128 stands for zero in the data rows.
Some points, one per row:
[138 132 128 144 139 117  74  85 102 108 121 129  96 119  97 124 138 132 135 144 134 134 127 135]
[151 155 165 156 174 132 131 132 105 109  97 114 131 129 106 113 114 126 134 154 150 152 147 121]
[118  94 104 101 100 115 131 165 152 169 158 147 128 100 134 148 153 131 125 109 133  98 120 115]
[143 136 141 150 149 149 159 141 140 112 115 120 107 125 122 102  82  96 111 119 121 127 122 148]
[106 100 111 110 117 136 157 141 150 143 130  57  97  97 145 117 119  92 109  93 102 110 102 116]
[121 113 105 121 127 151 155 152 164 161 152 136  75 141 145 138 140 146  86 126 124 117 115 128]
[103  94 100  97 130 106 142 162 155 136 144 144 128 145 156 135 130 124 125 123 130 120 114 133]
[ 94  96 100 108 113 127 150  81 148 154 153 131 123 151 138 133 135 108 121 100 110 126 130 121]
[119  94 102 115 101  88 108 113 139 160 154 157 154 117 131 150 162 150 147 145 126 123 125 122]
[116 109 122 123 146 151 159  81 153 158 175 133 154 163 161 165  82 140 137 145 142 114 123 127]
[160 150 159 147 130 117 117 103 109 112 128 150 180 162 143 154 122 155 156 170 188 177 162 141]
[161 153 169 156  70 134 116 121 118 108 118 126 115 128 137 134 149 149 158 139 134 140 136 138]
[103  91  80 107 111  79 141 143 155 145 125 145 115 166 119  97 119 100 117 133  98 108 121 141]
[141  89 129 135 123 133 149 163 136 139 159 164 134  64  55 172 151 129 120 134 136 130 126 140]
[ 64 170 161 140 148 138 133 117 120  85 154 156 152 117 153 171 167  73 160 166 152 151 154 141]
[147 161 136 146 143 170 126  81 141 152 120 131 106 151 147 160 163 146 175 167 153 137 145 122]
[170 156 161 153 153 140 128 119 135 123 144 123 142 110 147 161 169 164 174 155 155 176 150 126]
[103 109 113  95  97  88 124 138 146 155 165 160 116 106 127 135 148 137 142 119 116 124 135 138]
14 more points follow, each with its number after it:
[145 159 153 163 140  79 125 131 135 135 144 142 116 115 129 141 154 159  86 144 147 150 144 118] 0
[ 64 123 129 132 150 137  74 160 151 160 150 131 147 165 164 136 147 150 143 149 154 136 142 128] 1
[145 126 131 153  70 113 105 105  96 108 111 129 116 109  91  62 125 130 144 127  74 110 137 129] 2
[126 147 125 137 122 131  74 139 137 148 176 167 142 143 170 173 167 144 161 142 144 133 151 115] 3
[107 108  97 107  96  77 106 121 138 153 144 144 149 125 126 137 169 182  86 145 158 151  69 132] 4
[146 157 172 144 150  79 136 115 121 111 136 118 150 109 117 120 143 132 146 139 148 158 157 134] 5
[160 130 164 130 134  99  74 107  89 102 126 112 118 101 106 110 137 123 138 115 140 125 127 143] 6
[123 114  84 107 104 133 132 124 139 145 127 144 134 113 113 131 121 111 127 121 120 104 128 154] 7
[162 163 166  81 140 125 123 116 100 100 136 131  75 105 124 137 135 140 153 138 134 136 132 137] 8
[ 64 126 142 143 125  97  98  94  93 112 112 116 128  98 104 107 118 127  86 123 140  54 126 127] 9
[148 155 162 175 141 140 129 123 126 115 112 112 118 131  79 127 110 122 117 125 136 133 136 127] 10
[114 107 123 102 137 134 172 169 160 159 162 140 151 162 155 133 143 116 104 124 124 125 124 146] 11
[127 118  84 119 101  90 112 103 126 138 149 183 167 148 113 146 144 168 168 160 163 182 140 137] 12
[161 159 170 158 145 145 107 132 130 106 116 138 170 126 124 147 153 163 160 150 139 145  69 133] 13
Which of these numbered points is nearest to each point below, looking only along the 8 directions in which the first points spread most? Its number follows each.
[146 154 149 157 122 112 128  93  98  94 116 151 172 168 155 127 139 140 147 143  74 173 172 104] > 5
[136 134 146 130 134 113 113 104 101 109 117 116 129 103 110 120 132 122 137 145 146 138 127 131] > 6
[145 140 124 132 126 123 128 107  89 111 126 113 132 120 127 135 136 150 155 136 148 147 124 127] > 8
[108  94 103  93 105 128 150 131 153 146 138 119 124 125 117  62 103 122 132 105 114 113 115 124] > 7
[107 104 105 113 117 128 161 154 148 154 158 159 138 145 150 168 149 123 136 124 126 134 139 118] > 11
[142 146 131 155 155 163 134 130 124 111  98  97 129 129 106 103 100 109 122  77 138 122 120 142] > 10
[149 157 154 139 135 144 128 116 125 135 157 148 168 128 165 158 158 164 156 162 162 148 135 135] > 13
[119 102 110 109 101 103 107 107 122 144 163 161 172 144 116 146 172 170 153 162 161 151 135 141] > 12
